128 stands for zero in the data rows.
Here are some numbered points:
array([134, 161, 122, 153, 183, 113, 108, 129, 107, 177, 130, 159]) 0
array([127, 104, 113, 103,  76,  56, 103, 141, 154, 128, 181, 111]) 1
array([154,  89, 145, 105, 104, 139, 114, 124, 161, 117, 123,  79]) 2
array([129, 148, 111, 142, 150, 129, 128, 105, 133, 146, 148, 139]) 3
array([165, 146, 144,  97, 131, 141, 131, 126,  97, 140, 126, 178]) 4
array([162, 132, 166, 136, 119, 128,  86, 155, 205, 146, 136, 108]) 5
array([158, 151, 130, 105, 130, 151, 137, 152, 111, 159, 145, 146]) 6
array([102,  83, 208,  83, 151, 166, 214, 170,  44,  42,  92, 138]) 7
array([133,  87, 120, 130,  96, 177, 134, 139, 180, 185, 149, 136]) 8
Which point above is nearest to each new point? Its number follows each.
array([117, 153, 168, 172, 159, 121, 112, 113, 182, 139, 117, 132]) >> 3
array([122, 146, 145, 161, 170, 106, 119, 113, 145, 121, 128, 116]) >> 3
array([145, 118, 143, 137, 140, 131, 134, 104, 181, 171, 123,  83]) >> 2
array([105, 107,  53, 208, 162, 116, 173, 134,  70, 168, 106, 216]) >> 0
array([104, 116, 139, 128, 129, 157, 130, 164, 138, 144, 136, 117]) >> 6
array([111,  87, 120, 168, 118, 127, 139, 116, 147, 135, 143, 158]) >> 3
array([125, 122, 179,  77, 135,  98, 130, 124,  87,  69, 108, 100]) >> 2
array([142, 137,  87, 137,  82, 149, 100,  94, 233, 164, 158, 117]) >> 8
array([137, 173, 134, 154, 171, 136, 139, 106,  76, 172, 105, 189]) >> 0
array([140, 165, 100,  41,  44, 128, 113, 191, 148,  43, 121,  52]) >> 2
array([132,  85, 132, 119, 158, 148, 125, 133,  68, 137, 130, 149]) >> 4
array([106,  90, 132, 132, 113, 145, 121, 112, 178, 150, 146,  92]) >> 2
array([124,  68, 200, 107, 173, 152, 148, 132, 113,  82, 114,  99]) >> 2
array([ 69,  60, 155, 165, 157,  97, 133, 114, 134, 137, 150, 141]) >> 3
array([144, 126, 128,  61,  57, 118,  82, 164, 146,  41, 127,  46]) >> 2
array([112, 116,  95, 159, 132, 138, 137, 151,  86, 193, 142, 166]) >> 0
array([128,  95, 118, 143, 123, 153, 160,  93, 143, 145, 136, 122]) >> 3
array([133, 121, 182, 128, 142, 109, 136, 107, 171, 109, 134,  76]) >> 2
array([100, 123, 108, 122, 133, 177, 120, 156,  84,  99,  92, 115]) >> 6
